One vector is turned by the same rotation once a tick. Each row is the vector after some number of ticks, and that number follows the row.
The counts run from 0 to 310.
[156 114 112 132 118 146 157 114 121 133 111 115 164 117 158 149  80 124
 164  85  67 135 186  71 132 161 137  90 115 118  94 135 138 146  94 100
  99 117  90 159 134 102  88 143 115 120 137 160 164 138 112 161 110 121
 116]	254
[148 163 116 100  81 134 121 138 112 150 121 112 177 118  80 146 107 161
 128  99 132 147  83 149 141 108  97 143  81  97  85 122 130 150 120  70
 153 125 144 118 107  90  77 135  95 118 113 140 134 105 148 106 135 158
 142]	53
[162  91 143 150  96 113 131 103 179 160  78 148 135  78 150 112 120 149
 133 108 113  92 130 153 142 174 130 124 112 130 151 119 185 118 129  64
 167 160 136 153 113 131  99 141 112 132 176 106 149 136 125 157  93  95
 139]	114
[169 126 153  82 136 118 104 146 128 108 125 101 187  94 123 141 106 107
 127 194 169 115  88 141 124 126 129 133 137 129 132 126  95 156 139 156
 202 158 136 106  87 117 167 133 128  90 125 102 165 152 140 112 113 158
 101]	204
[115 101 190 124 136 148 139  95 110 143 134 138 165 166 136 156 120 124
 131  79 128 132 119 159 155 164 102  88  96 154 113 168 118 129 103 114
 103 126 145  86 151  96 104 149 136  79 134 182 111 165 130 116 128 147
 117]	199
[137 100  90 145 134 147 154 110 140 113 155 163  89 145 167 128 174 107
 109 159 139 101 164  96 134 135 132 113 148 113 159 156 164 122 122 172
  90 160  94 180 143 142 148 130 190 132 150 120 107 138 112 136 157 103
 105]	244
[156 138 163 120 159 144 103 111 135 148 131 140 137 147 120 119  63 116
 138  96 114 129 180 142 194 123 109 110 126 197  96 110  84 135 100 113
  98 110 143 115 158 114 116 138 103  82  72 133 121 148 107 140 108 170
 130]	77
[ 84 189  71 138 132 170 113 172  95 120 179 138 111 144 138 115 175 141
 107 153 140 146 123 118 142 106 148 177 149 119 149 125  97 128 150 145
 111 127 134 133 126 150 122 121 144 167 135 111 130 103  99 104 184 128
 104]	7
[122 125 153 151 148  96  99 136 125  96 119 148  76 139 114  98 175 109
  90 157 168 100 107 183 140 124 119 145 127 132 191 129 117  96 131 169
 125 155 130  95 156 139 156 124 130 141  71 102 108 145 114 104 138 145
 117]	66
[147 116 123 133 119 134 145 132 142  90 126 154  99  67 112 127 141 134
 163 162 136  59 149 132 109 172 136 142 106 127 131 125 138 101 129 194
  97 195 128 112 101 135 120 137 141  75 140  93 131 161 113 103 160 137
 106]	124
[152 131 128 124  80 161 118 102 150 182 168 152 140 103 125  91 112 167
 142 158 123  81 129 143 160 140  88 148 127 159 116 104 156 141 120  88
 127 153 148 153  90 155 109 146 124 107 173  96 125  86 136 161 154 117
 142]	236
[117 125 101 144 130 127 119 138 116 120 124 123 127 129 143 138 126 136
  70 114 144 130 108 176  85  78 142 134 108 126  57 141 126 108 112  74
 132 116 106 162 191 119 105 121  86 153  62 107 161 126 140 136 115  95
  97]	192
[ 81 176  87 144 129 175 123 159  84 115 196 144 117 147 133 115 167 158
 123 139 135 170 113 118 148 122 132 162 143 128 162 131  99 132 158 156
  98 121 142 119 106 153 115 131 161 133 158 124 125  93 105 104 194 124
 133]	6
[139  96 116 138 119 134 157 106 128 127 134 145  62 160 168 111 161  87
 101 139 136 114 160 121 120 112  97 105 111 114  86 148 161 128  83 152
  69 143 115 159 150 120 151 160 161 152 124 141  77 143 144 138 141 136
 100]	40
[115  82 182 112 110  90 141 107 149 132 108 120  62 131 114 102 150 106
 152 177 110  96 129 122 107 163  98 117 152 117 137 115 169 116 132 152
 137 134 143  84 102 133 194 131 136 149 147 131  86 128 157 144  89 128
 134]	298
[123 129 142 121 147 138 157 142 124 119 104 126 169 101  95 160 111 180
 179  79 148 169 141 128  96 161 158 104 122 160 128 123 153 126 148 157
 134  89 164  73  89 116 143 124 139  77 168 129 127 115 158 113 127 139
 148]	24
[106  95 161 126 121 137 167  92 130 131 148 145  63 166 120 121 165 118
 165 147 123 122 158 131 129 176 100 103 142 131 148 131 152 116 124 178
  83 127 139  70 130 127 170 144 162 123 133 161  73 125 149 134 146 145
 137]	300
[120 145 133 122 160 150 151 156 113 122 107 118 176 116  99 153 115 165
 173  83 141 191 104 117  99 146 158 116 136 141 150 124 123 134 158 159
 155  79 152  69  97 122 132 115 148 107 169 151 141 113 170 111 122 130
 146]	25
[125  89 149 134  90  81 142  80 165 133 130 139  89 141 108 113 150 117
 159 177  86  60 134 110 114 153 103 110 164 101 166 121 148 119 132 122
 145 140  88 117 131 142 152  99 130 151 111 137 105 128 128 158 101 111
 162]	94
[156 177 134 119 156 141 108 150 146 176 105 111 147 110  93 121  80  97
 133  72 109 113  80 136 149  95 114 143  96 151 127 114 110 145 107 132
 170 132 171 109  82 133  89 131 125 117 182 142 118 134 131  93 118 144
 133]	259
[105  79 175 128 107 108 163 100 153 139 111 130  62 149 121 105 166 116
 160 169 120 108 152 119 119 165  97  95 148 126 141 128 163 114 130 162
 106 122 147  73 115 124 182 136 141 135 138 146  65 126 157 138 117 143
 138]	299
[175 144 104 153 166  92 124 127 121 142  78 152 137 149  86 138 142 121
  85  75 166 154 123 151 151  85 144 137 100 106 176 140 159 111 131 114
 160 110 157 126 132  99 150 103 140 159  92 121  76 130 128  86  96 135
 124]	167
[148 116 141  97 130  94  99 125 143 133 135 122 181 153 112 142 150 108
 110 130 152 164 102 105 182 124 127 120 151 132 188 136 149 157 158 115
 185 146 154 147  92 122 160 142 155 103 171 131  85 127 124 131 102 135
 184]	84
[173 152  75 132 102 120 116 145 112 113 125 127 115 128 134 132 114 104
 123 135  84 129 179  89 181 113 130 154 110 113 111 106 113 144 102 106
  89 147 116 210 122 102  97 143 114 150  97 103 132 140  67 131 126 148
 126]	132
[105 150 143 130 141 116 136 152 114 115  84 127 113 109 105 117 141 149
 156 157 143 127 118 136 116 159 154 142 136 111 204 115 111 106 163 151
 186 103 141  46 104 135 156  95 111 158 109 120 152 130 127 105 113 131
 100]	148
[ 89  81 171 110  91 154 125 132 118 133 157 109 118 134 191 125 170 122
 105 160 143 159 104 152 122 170  91 115 149 149  97 137 138 162 132 119
 113 145 149 149 114 128 152 186 135 111 179 132 151 115 148 158 141 116
 135]	60
[103 163  97 144  91 112 121 139 121 116 120 137 102 132 109 119 186 131
 104 147 139 114  67 129 133 130 131 168 115  62 188 142 143 118 135 130
 157 160 146 121  88 134 112 121 136 182 151 114 103 127 110  93 161 116
 129]	268
[149 126 151 107  83 116 146  97 138 169 116 117 130 139  80 119 121 106
 160 146 111 107  82 120 129 134  70 104 125  81 147 129 145 165 106 121
 165 114 129  77  86 106 137 119 118 151 137 182 102 103 175 115 102 166
 137]	176
[ 87  90 123 134 106 116 144 119 107  59 148 120 119 131 147 159 143 167
 131 165 120 131 155 134  74 146 151 128 153 113  80 134 121 115 146 133
 101 110  84 127 195 115 136 134 109 119  60 104 171 144 115 153 129 121
 115]	70
[106 177  94 120  92 145 142 117 116 143 173 124  91 138  72 120 113 154
 165 172  86 117 122 102 116 103  96 174 121 115  67  97 129 131 117 129
  89 115 138 106  93 139 106 116 120 144 109 130  90  84 135 129 157 156
 140]	155
[133 139 110  88 143 110 115 188 105  94  96  84 181  96 125 163 118 134
 121 120 139 209 115 101 112 108 170 153 129 117 107 118 142 139 160 124
 170  97 159 163  92 100 161 130 126 127 150 107 137 130 126 117 100 127
 149]	286
[ 94 141 154 120 118 147 125 120 128 161 126 118 106 123 158  89 124 146
 119 178 126 114  84 166  89 123 115 152 143 114  87 131 163 120 134  93
 172 102 152 112 108 146 163 117 108 183 130 102 137 100 165 151 105 102
  75]	295
[147 166 114 115 122 152 135 120 130 164 137 112 179 120  95 162  79 133
 155  84  90 122 103 108 131 102 113 138  78 119  71 125 137 144  87 104
 125 138 151 123  90 109  70 132 135  98 185 159 109 136 139 118 132 136
 134]	257
[120 127 150  96 170 153 111 140 123 142 156  99 188 124 157 151  71 146
 125 123 136 167 122 133 117 112 138 136 142 197  48 123 104 139 134 109
 137  99 146 146 131 130 145 145 114  72 148 111 157 127 144 170 109 114
 128]	80
[189 136 107 130 120 111 106 135 151 165  89 136 167  93 152 118 115 123
  99 124 138  98 114 137 161 112 134 144 116 120 145 131 155 140 114  63
 194 144 120 194 110 134 107 115 101 156 134  89 161 124 116 137  98 107
 103]	112
[ 85 144 146 132 114 169 125 130 112 175 139 131 124 128 162  91 131 161
 115 158 142 135  98 179 122 134 115 162 127 131 105 125 144 112 136  81
 162  78 158 107 120 141 143 126  95 181 125 100 148  85 156 162 127 102
  72]	294
[106 124 133 166 108 138 134 131 120 118  97 140  44 101 158  82 147 129
 138 145 108 102 163 161 122 172 145 136 121 128 147 121 122  83 108 131
  93 137 114 109 157 141 110 132  89 172  93 101 162 135  98 126 135 116
  78]	272
